The rows below come in pairs that one turn or mirror swaps. Which row does each named row swap with?
The rows were stretched afterwards, more along some directions than others.
nosi: [ -7  19  -2   5  -3   0  16   5  -3 -13  13  -4  -5   3 -14  13   2  19
   4]
letig: [  0  11   2   8   0  -5  11 -10  -5  -2  16  -5 -12  15  12  -2  19   7
   8]
bura: [  2   8   2   3  20   5  12  -5 -10  -6   0 -33  -1   6  18  -3  14   7
   7]
Kuget: [  5 -19  19  -8   0  11  -4   4  -1   5 -11 -13  -2 -12   6  -5 -10 -16
  11]
rofa: [ 12   1   3  10  -8   4  20 -20   1  13  15  -1  16 -22  -5 -11   5 -18
  -2]
Nid: [  4  -7  12   5  -1   6   9   3 -25  -4 -11   5 -11  -1   6  13 -25   1
  15]
rupuv: [  7 -18   3   6   3   3   7  -3  -1  -1  11 -11   9 -14  -1  -9  11   4
  -3]
gose: [ -5   5   5  -3 -13   1  12 -11   4  -4  -5   0  -3   0  -2  10 -14   3
 -13]
lelip: [  0 -11  18   2  17   1  16 -12 -10  -8  -6 -30   8 -16  14 -13  -1  -3
  12]
desot: [ -6   5   0  -9   9   2 -11  -9   5  -6   2  -1  17   3   8  -6  21  -2
   6]
ruv: [14  5  1  6  6  1 -1  8 -4 -1  8 -9 12  4  8 -8  2 -2 19]
rit: [  3 -17  16  -8   1   6  -4   8   4   4 -15  -7   8 -20   3  -3 -16  -9
  -1]
Merit: [  4  -3  11  -1 -15  16   4 -11 -11   1  -1  15  -3  -8  -7   4  -4  -6
   2]
zipa: [  8  15 -14  11  -5 -10   1   0  16   6   5  -2  16   6   0   1   3   1
  -4]
fek: [ -2 -13  15   0  -4  18  18 -14 -12   2   4  -7   4 -27   5   3 -12  -9
  -3]
radub: [ 13  -3  -3   4  13   7  -3   5   5   3   3  -7  19 -13  26   5   5  -2
  -1]
kitep: [ -8  -1   2  -3   8   0 -15   7  -5  -9 -16   2   7  -1   3   5 -16  -2
  11]
kelo: [  2 -12   2  -1  -2  10  12   3   7  -7   6 -13 -16 -19  -3   8 -11  16
 -10]
zitug: [ -8   0   1  -6  20  -9   0   2   5  -7  -6 -15  -3  11  18   5   6  18
  -1]
Noz: [  9   1 -11 -11  16  10 -18   3   4  -1  -1  -6  13  -2  17   4   7   0
  -7]
Lerip: [-13   2  -6  -8 -15  -4  -5   8  24  -4   6   3   1   5 -16   7   9   9
  -6]
pono: [ -8   3  11  -2 -20   4  -8  -5  -4   0 -15  24  -6   6  -1   7 -12 -12
   4]
tabi: [  6  -6   1   0  13  18  -4  -5  -6  -3  -1  -4  12 -18  -5 -10   5  -3
   0]
miva: [  7  -5  11   8   8  12  13 -14 -34   2  11  -4   0 -10  11   7   1  -6
   8]
beke: [ 20 -11  12   8   6  -1   4   4  -9   3  -4 -11  -1  -2   8  -9  -2  -9
  12]
Teb: [-17  12   4   8  -8  -5  14 -14   3 -13   3  -3 -19   6  -2  13 -11  12
 -14]
pepo: [  1   1  -3   2 -13   3   1  -1  23   5   4  -2  12  -3  -4   0  -1   1
 -19]
nefu: [  6  -2  -5   7  10  16  14 -10   6 -14   8 -17   1 -15  -7   3   0  14
 -11]
Vode: [  5   1   6  11  14  13  16 -25 -13  -3   1  -8   0 -21  13   3 -12 -11
   1]
keki: [ -9  22  -7   8 -11   3   1  -5 -13   3  11  12 -10   7  -7   8   3  -3
  -3]
medul: [ -8   6   3   3  -3  -3   9   8   7 -14   3 -13 -16   5   1  11 -19  14
   2]
zez: [ -7  -6   5 -16  11  20   2  -6  -2  -5  -3 -10  -1 -12   7   6   8  -6
   1]
rumu: [ -3  -2   8   0  -4  -8  15 -11 -10   0  15  -1 -11   2   3   4  14   7
   2]
vusep: [  9   0   4  -4  -3  14  -7 -11 -13   2   1   8  -1  -7  -1   2   2 -20
   2]
gusap: [  5   7   7  -1  -3  10   3  -4 -12  -1  -2  12  -1  -6  11  10 -22 -14
   1]
Dela: [  9  15  -3  -2  27  23  13  -3  -5 -13   6 -25  -5   0   8   6  12  11
   0]
bobo: [  3  11   9  17   1  -4   5  -7  -4  -5  -3  -6   0   5  10 -15 -10  -8
  12]
tinar: [  1   4  -4   3   6   7   9  -9  14   2  -6  -6  15 -13   4   2 -16  -2
 -10]
sar: [  0 -17   1  -8  -5  10   6   6  -2   3  -2  -1   4 -17   0  15 -16   3
 -16]
nuvi: [ 10   8 -10   1  10   0  -3   9   8  -1  -3 -10   9   4  13  -6  21  11
  -3]
lun: [ 12  -1  -9  -1   6   7   3  -7  10   1   6   1  11 -10  -6   1   4   1
  -7]
bosus: [  9  18  -1   3  15   5   7  -2 -11  -7   2 -17   0  15  22  -5  18   0
  14]
gura: [  7  -2  -8   8 -18   7   4   4  15   0  21   9  -1  -8  -3  20  -7  14
 -11]
mik: [-14  -7   8 -19 -10   4  -4  -5   7   0   1   8   4 -15  -3  15 -12  -7
 -10]
Mufe: [ -4   5  -2   8  -3  -4  -4  -1   3  -3   3   7   0   7   0  14 -11   9
 -13]
gov: [ 11   7   7   0  -7  14  10   0 -13   7  -3  -5  -5  -1  10   4 -20 -14
   4]
Fubeb: [ -6  -2  -1   1  -4  -7  -9  -3  -3  -7   6  11   7 -11   2   3  -4   1
   0]
tel: [  6  -3  -3   0   5   4  12   5  -2  -1   1 -14  17 -20  -1   6  -2   2
  -5]
Goven: [  4  -5  -1  -9 -14  14  -2   2  -1   9   2  14   7 -21 -18   7 -11 -10
 -16]
dil: [  7  -9   1  -1  11  -1   8  -2  -7   3   0  -3  19 -23   2  -3  -1  -7
   8]
benus: [ -2  20 -11   5  15  14  -8  -5   4  -5   3 -12 -10  12   4   0   7   4
  -8]
rop: [-15   4  -1  -3 -17  -3  -3   8  19  -8   8   4  -9  16  -5   5   0   5
  -3]
Mebe: [ -8   7   0  -4   6  -7   3   7   8  -2  -2 -10  -9  13  17  10  -4  12
  -3]
zinov: [ -2  -6   4 -14   3  16   4  12  -5   0   5 -17  -3   3  13   5   7  -5
  11]

Swapped with radub: gura
Swapped with letig: Mebe
Swapped with gov: bobo
Swapped with zitug: rumu
Swapped with Merit: rit
Swapped with Vode: zipa

